(in the rows, 128 means zero)
The rows of Y fall into a few groups, and each row is roughly a mix of its group's hidden directions.
Y, 118 rows:
[[143 178 105 134 114  94  99 131 168 135 102  99  87  68 137  86]
 [211 118  84 148 163 130 144 128 127 101  86 112 169 144 114 147]
 [150 176 153 163 121 149 163 170 115 206 115 124 150 154 137 141]
 [105 122  94  70  93 169 128  94 113 111 173 154 155  82 110 105]
 [139 140 164 195  97 130 141 139 102 208 133 122 158 151 130 129]
 [170 118 191 154  86  98  95 127 156 174 129 134 137  82 132 104]
 [136 154 124 129 117 121  96 135 161 103 164 131  41  73 133 110]
 [ 98 102 111 156  85 110 114 100 151 182  93 118 131  61 121 156]
 [115 128 112 162  90 118 159 168 116 160  87  99 195 156 100 107]
 [158 128 134 104 179 173 160 146 119  79 160 141 116 195 116 125]
 [107  85 161 103 147 161 123 112  67 143 133 142 197 157 143 140]
 [122 142 112  76 185 129 155 102 157 143  94  78  97 148 163 100]
 [ 96 191 135 137 101 103  98 125 142 126 136 112  70  80 134  79]
 [153 117 112  86 120 205 135 146 137  82 162  82 117 145 159 129]
 [107 129 119  96  75 141  98 117 129  87 168 165 131  80  73 112]
 [121 138 177 129 152 132 166 151 168 112 193  67 122 128 157 134]
 [134 131 115  65 184 147 172  97 136  83 126 158  93  99 110 133]
 [ 71 126 123 194 103 108 118 117 142 146 104 142 123  59  96 136]
 [194  99  74 136 182 115 148 115 139 164 114  99 156 109 109 122]
 [164 170 129 119 170 143 165 117 142 168  91  80 117 169 153  89]
 [140 156 194 154 113 108 126 121 166 202 105 149 142 107 143 106]
 [140 166 156 145 117 158 162 144 122 224 126 132 162 133 148 124]
 [152 111 130  91  78 153  88 137 136 107 177 148 123  69  87 105]
 [113 141 153 183 112 139 156 121  99 215 133 126 165 155 143 130]
 [133 118 129 140  71  65  90 161 123 196 117 119 152 113 130 144]
 [119 182 146 162 179  52 121 136 123 143 126 174 144 120 113 116]
 [198 140  81 127 162 103 142 112 151 134  83  82 146 108 100 109]
 [112 153 124  80  95 161 110 135 147  99 157 186 127  79  80 118]
 [124 138 111  97 189 185 160 105 160  70 143 130 106 103 117 144]
 [136 120 122 139  90 117 137 164 109 140  49 103 198 125 128 107]
 [ 80 118 127 213 131 131 160 108 148 148 124 139 105  77 103 140]
 [105 135 192 133 167 104 181 110 110  90 151 141 105 163 116  88]
 [114 119 126 157  68 116 141 184 105 152  87 104 177 109 118  90]
 [132 121  97 162 129 112 153 144  91 155  84  86 188 129  89  86]
 [144  80 120 132 101 201 165 109 102 115 133 107 100 180 147 109]
 [118 118  78  69 151 135 157  65 118 109 121  87 139 126 158  93]
 [179 126  96  69 167 173 137  86 118 115 111 135 126 169 159 123]
 [132 156 162 113 185 153 147 130 125  60 162 122 127 180 134  98]
 [ 69 144 144 216 123 119 149 126 135 123 140 128 108  77 120 107]
 [ 47 144 151 157  86 128 119 152 138 126 146 167  87 147 158 147]
 [114 109 101  79 141  92 104 117 152  44 114 114  90 107 115 131]
 [110 140 140 160 170 177 186 124 128  73 167 129  90 134 129 102]
 [143 179 138 120  88 101 105 137 168 114 108 122  84  63 160 105]
 [131 118 130 139  84 134 123 173 101 157  83 102 209 126 130  99]
 [131 157 125 107 139  57  87  88 120 163  77 159 158 109 132 120]
 [174 157 129 109 111  95 129 121 141  85  93 105  88  59 120  98]
 [109 110  97 145 124 119 103 154  89 143  68  85 148 101 101  68]
 [113 122 116 141  93  76  99  88 126 189  77 137 142  81 133 132]
 [138 149  65  99 155 186 160 143  91  88 140 113 124 170 114 132]
 [121 127 120 144  81 123 126 175 111 162  84  87 186 118 111  80]
 [129 115 100  72 149 128 107 108 154  40 128 151 107  98 117 118]
 [ 99 144  67 112 142 130 157 125  91  80 118  79 111 180 106 140]
 [158  93 147 130 107 119  81  99 149  76 151 179 139  76 118 104]
 [103 105 148 142 154 192 174 105 126  67 142 132  98 157  99 115]
 [142 122 129  66 178 161 172 128 128  67 148 150  98 144 103 134]
 [123 132  64 128 146 143 152 144  82  60 128 112 129 175 113 161]
 [ 78 121 178 155  82  67 110  95 118 150  99 117 140 109 122 101]
 [105  74 149 127 130 171 132 143  75 139 152 146 186 176 122 145]
 [116 125  95  68 141 105 113 119 152  41 112 126  99 104 113 131]
 [139  86 137 140  91 158  89 160 112 116 188 176 137  90 104 150]
 [123 167  94 180 114 125 114 154 114 153  91  87 184 152 111  88]
 [129 180 132 131  78  84 135 142 172 142 108 109  97  69 137  94]
 [170 131  85 102 160 127  92 122 151 158  83  71 152 123 103  91]
 [138 125 155 141 183 162 159 128 121  89 149 148 125 210 103 122]
 [209 118 114 123 175 143 130 100  86 104 152 106 154  99 103 108]
 [122 123 138 100 178 157 110  87 146 112 180 158  93 176 137 173]
 [203  93  68 131 160 124 130 146 164 149 100  99 142 116 108 128]
 [ 61 159 180 134  84 135 112 130  96  94 111 161 130 148 167 139]
 [133 141  62  93 124 154 156 159  83  95 137  75 120 156 107 147]
 [137  67 131 122 176 153 143 107  84 143 138 153 184 158 142 165]
 [ 89 118 136 208 125 114 145 126  85 164 130 133 155 176 136 162]
 [ 99  90 125 102  93 166 114  95 114 169 189 147 152  84 130 104]
 [117 159 143  96 130  49 126 102  93 132 100 163 119  90 135  85]
 [110 119 187 161  80  88 105 106 147 186 131 146 147  90 129 115]
 [133 105 124 144  64 159  95  99  90 137  98 102 142 175 161  89]
 [141 166  96  76 178 154 170 118 139 132  97  84 109 160 147 100]
 [156 139 194 174  96 116 115 132 145 203 126 143 146 110 133 108]
 [143 115 165  72 142 139 165 148 101  73 159 132 106 184 117 104]
 [115  73 137 123 143 145 154 127  99 161 117 150 201 172 145 165]
 [ 95  97 147 108 136 152 138 122  90 158 114 124 204 190 118 135]
 [101 108 100  65 150 104 109 103 154  57 121 112  89 108 122 118]
 [109 112 180 144 117  83 120 106 161 181 109 156 154  83 171 134]
 [190 113 102  36 121 148 131 137 113 129 133 115 123 155 161 133]
 [120 106  94  56 139 124 107 128 149  54 134 133 102  87 122 132]
 [147 160 124 137  99 100 147 138 159  75 134 124  49  90 100 118]
 [116 113  75 134 169 169 142 143  89  70 147 143 123 175 123 162]
 [ 62 135 150 193 118 104 122 134 153 122 126 135 127  71  83 139]
 [ 78 143 132 228 110 119 127 143 138 141 138 124 123  82 121 121]
 [104 125 144  95 153 133 132  95 162 112 181 157  53 147 123 162]
 [ 92 157 132 189 166  83 127  90 153 160 106 153 139  82 115 136]
 [160 208 110 150 112 101 104 124 182 119 111 116 100  98 158 118]
 [113 142 167 109 117 132 125 112 157 121 197 171  72 112 164 158]
 [165 162 111  78 202 149 154 121 119  85 143 155 113 148 143 114]
 [ 94 100 118 124 181 103 155 108 128 163  99  87 124 153 195 148]
 [158 114 133  30  87 131 106 132 107 105 122 101 133 147 153 112]
 [135 109 130 110 157 139 121 110 161  99 179 166  51 127 137 172]
 [159 149 143 184 186 148 153 128 125 151 103 127 126 199 151 118]
 [101 143 145 198 144  71 134 113 154 186 123 133 139  90 125 144]
 [ 47 133 159 143  73 135 110 162 124 120 112 161 115 155 159 144]
 [121 173 101 128 169 142 184  91 115 139  92 101 143 185 149 106]
 [104 106 151 105 152 157 116 107 134 112 199 169  73 149 135 164]
 [113 140 159 167  76  66  83 165 116 164 129 111 161 135 134 115]
 [138 159 119 116 194 127 171 148 146 129  72 134 135 151 182 160]
 [140 153 146  90 121  78 104  76 100 145  94 121 148 138 179  81]
 [159 114 134 107 174 133 137  87 142 101 185 159  68 110 135 163]
 [141 130 194 138  96 112 101 149 166 199 131 142 125  82 131 118]
 [ 99  98 173  90 157 134 168  97 131  76 124 151 106 146  70 130]
 [207 118  83 140 168 130 142 124 132 158 145  90 169 117  97 110]
 [119 102 117  96  73  91  85 123 145 170  90 120 149  81 112 163]
 [130 122 137 141 129  52 118  96 123 202  87 158 147 125 117 143]
 [174 148 128 131 148 117 155 111 128 162  93  51 117 166 149  89]
 [119 182 134 120  92  98 117 132 169 118 132 111  59  79 121  93]
 [127 139 102 183 132 209 145 117 117  97 145 107 110 145 168  94]
 [161 126 150 132 145 149 128 165 134 202 132  66  88 158 138 111]
 [ 66 113 150 126 107 160  79 153 138 124 142 171 101 159 172 161]
 [145 184 136 144  87 102 135 138 142  87 143 117  70  74 113  95]
 [138 172 109 112 114 101 112 130 177 112 109  92  63  97  95  89]
 [ 46 154 182 119  75 131 109 137 120 147 139 149 129 133 164 122]]

One row of each group comes first, with its name. Which group is each row after those in?
[118  97 148 166 159 184 171 112 124  98 139 140 112 193  94 129]	(62)
[192 126  84 128 185 114 147  96 134 131  84  97 167 140 107 131]	(124)
[115 130  74 130 158 165 153 158  81  99 141 103 112 189 114 159]	(91)

[127 139 110 180 136 185 176 139 104  99 164 124  86 132 159  88]	(62)
[105 113 143 120 157 163  96 111 113  90 195 160  66 141 126 146]	(124)
[150 134 109 136  59 151 116 127  89  92 170 149 163 105  76 117]	(91)
[ 68 144 150 216 144 112 139 122 146 123 130 146 125  93  91 125]	(62)
[115 149 104 138 108  90 137 141 174 102 103 118  41  99 104 114]	(124)
[143 149 135 182 119 151 167 149  88 191 126 133 174 160 148 151]	(91)
[100 167  94 112 165  97 164 122 130  94  74  87 107 175 129 140]	(91)
[172 128 103 129 192 172 152 176 116 115 118 121 113 173 157 155]	(91)
[111 109 117 169 120 188 146  71 158 140 124  76 122 107 172 128]	(62)
[105  91  63 100 158 160 147 142  83  96 151 104 123 153 145 167]	(91)
[161 125 103 138  88 116 118 178 138 139  58  91 166 101 121  95]	(124)
